In the rows, 128 means zero.
Each path below is one point turned by a fixed rotation once a step. After each direction that follows a path, write how fast that rotation turns it, in degrees each step (0 if it stays still).
Each turn is a multiple of 5 degrees from 10 to 175, or 0.
Each row of a path follows its step; steps can be skipped.
Rotation 1:
step 3: [134 129 135 127 134 127 128 128 134 132 125 133 125 129 131 118 126 125
 139 128 132 119 137 124 129 124 131 134 117 129 129 139 127 119 124 133
 128 127 136 135 131 120 134 136 126 131 134 132 124 130 130 124 116]
step 9: [130 133 121 122 128 129 128 132 127 135 129 135 122 120 137 139 125 124
 137 124 131 120 135 128 133 131 127 120 128 122 129 127 124 135 126 134
 131 117 132 130 134 123 122 130 131 129 142 136 129 124 131 128 139]
step 13: [137 124 134 125 123 127 133 119 133 127 121 131 129 124 130 120 123 138
 143 128 128 123 130 127 128 122 132 124 122 127 122 119 132 130 122 134
 127 122 120 135 128 118 117 135 126 134 122 130 127 125 129 131 135]
step 17: [135 130 125 129 135 117 123 126 134 127 132 130 127 119 136 131 124 129
 123 138 127 127 124 128 126 134 127 142 125 123 128 122 130 125 131 133
 115 126 118 135 125 128 121 128 125 135 126 121 127 116 131 131 122]
step 24: [122 130 137 121 129 113 132 139 131 123 131 123 134 122 130 120 124 126
 132 125 133 126 129 138 132 132 126 121 119 121 136 131 126 133 125 122
 117 126 126 127 127 122 128 132 132 126 126 132 136 125 120 125 129]
step 30: [127 129 124 125 137 122 131 129 130 130 133 128 130 121 122 120 119 134
 135 133 119 130 130 117 134 130 120 129 117 125 132 122 127 126 130 141
 130 124 130 134 126 130 129 135 126 142 124 136 129 130 127 134 131]
step 32: [131 126 128 130 132 135 124 132 136 129 127 127 138 125 129 129 126 121
 139 137 134 120 134 130 119 130 138 126 126 137 134 121 140 131 130 134
 129 121 121 134 133 127 129 128 127 129 142 133 126 128 128 130 129]
Speeds:
[128 131 125 130 129 127 128 128 126 129 126 126 126 127 130 131 130 128
 127 128 126 126 127 128 126 128 127 128 127 126 129 128 125 126 127 127
 126 128 129 130 130 129 127 128 128 127 129 125 126 131 128 129 130]  40
Rotation 2:
step 5: [139 125 120 121 121 128 129 132 132 125 131 128 130 126 129 136 127 121
 121 126 125 131 138 122 120 134 125 125 117 130 128 138 132 135 126 129
 129 117 131 131 127 123 129 137 131 124 128 128 131 115 127 129 121]
step 6: [119 126 142 122 121 126 131 134 132 130 133 135 130 141 121 120 122 132
 125 123 125 126 126 127 124 119 131 128 126 130 132 121 136 128 127 127
 127 133 130 141 126 132 120 123 123 128 128 121 122 126 132 127 127]
step 15: [124 134 128 128 130 135 132 136 138 135 126 123 136 133 119 129 129 124
 121 125 121 124 131 124 132 119 128 128 121 120 129 123 123 124 123 140
 124 124 132 135 133 133 122 133 125 137 125 129 127 131 126 120 120]
step 17: [132 130 133 126 133 121 131 131 134 127 127 129 128 128 123 125 122 126
 122 126 124 128 133 127 126 122 127 138 123 123 126 119 146 131 127 120
 141 119 128 131 133 116 131 125 132 125 123 133 127 127 136 133 128]
step 19: [129 138 136 127 126 135 133 132 126 130 137 119 133 129 133 137 121 130
 121 131 129 135 136 135 128 134 126 128 130 133 120 127 130 133 133 131
 123 134 124 125 127 121 129 122 121 127 127 127 140 116 132 127 123]
step 30: [134 131 134 132 130 142 128 127 129 122 139 131 136 125 126 126 129 127
 127 132 125 128 140 130 122 118 116 124 128 133 122 135 128 124 127 125
 118 130 133 131 130 126 123 128 130 131 126 120 123 124 132 140 124]
step 32: [132 130 124 122 131 122 122 130 136 127 125 136 122 131 131 122 124 128
 129 128 132 139 122 128 128 121 127 118 131 131 123 129 133 129 124 135
 121 122 129 138 120 124 134 121 130 130 131 117 132 126 142 125 135]
Speeds:
[128 128 130 124 128 128 129 128 126 129 125 129 129 128 126 124 127 130
 128 126 126 130 127 128 129 128 128 131 129 126 128 128 128 126 128 130
 126 129 130 130 126 128 127 129 129 129 131 127 127 131 127 128 130]  155
[127 126 131 127 126 129 129 128 129 128 127 128 130 127 130 129 129 127
 125 126 129 129 128 127 129 125 127 126 129 129 127 129 127 127 128 129
 126 129 131 126 129 127 129 131 128 126 124 130 128 128 127 127 129]  70
Rotation 3:
step 15: [133 133 133 130 138 123 122 125 132 130 126 122 123 129 129 139 124 121
 130 134 122 134 132 117 121 120 124 131 128 124 136 130 128 134 128 116
 132 127 132 124 127 129 122 126 135 118 134 128 130 129 123 124 121]
step 16: [124 135 125 131 122 131 115 127 123 123 138 128 122 123 126 125 127 135
 118 123 135 117 128 129 117 128 123 128 122 133 126 133 133 123 131 132
 131 127 127 123 129 125 127 125 137 131 130 132 133 133 134 121 118]
step 20: [137 115 129 130 130 126 130 123 133 128 120 129 123 129 126 128 130 126
 120 121 123 125 125 131 127 125 128 137 136 124 134 115 132 119 126 120
 123 128 127 133 128 123 136 125 124 126 135 138 131 135 126 135 129]
step 21: [130 133 125 119 129 126 128 129 131 128 131 142 115 119 137 126 129 133
 126 125 134 131 132 117 132 136 133 128 122 121 127 130 126 126 120 127
 127 133 129 128 125 126 127 125 123 129 128 130 129 128 142 133 135]
step 22: [128 129 120 122 130 130 131 124 125 124 117 136 143 123 122 128 128 125
 119 132 120 118 131 130 130 135 133 123 139 118 129 124 131 123 129 130
 127 129 133 130 132 134 128 126 129 120 130 135 129 127 129 124 130]
step 24: [127 135 128 131 122 130 129 126 118 138 137 134 136 131 128 134 122 126
 116 126 129 134 127 132 128 132 139 121 133 126 116 120 128 126 132 134
 131 130 128 127 128 129 129 135 134 130 126 129 134 133 136 123 129]
step 32: [124 132 133 137 133 133 121 131 136 121 138 135 131 123 126 129 134 128
 127 122 117 123 133 126 127 134 138 122 128 136 126 127 130 132 136 129
 139 122 134 125 126 130 133 130 126 131 136 136 130 130 126 124 122]
Speeds:
[128 130 127 129 129 128 126 131 130 131 128 130 127 127 129 130 128 131
 127 127 129 128 129 126 130 126 128 129 127 129 128 130 128 130 131 130
 128 128 128 129 127 128 129 131 127 127 126 130 130 130 130 127 128]  135
[131 131 127 127 125 127 128 129 130 126 128 129 124 127 130 127 126 128
 131 130 128 126 127 128 128 128 130 129 128 129 128 127 129 129 128 128
 128 126 128 130 129 127 127 129 128 130 124 128 125 128 127 128 127]  170
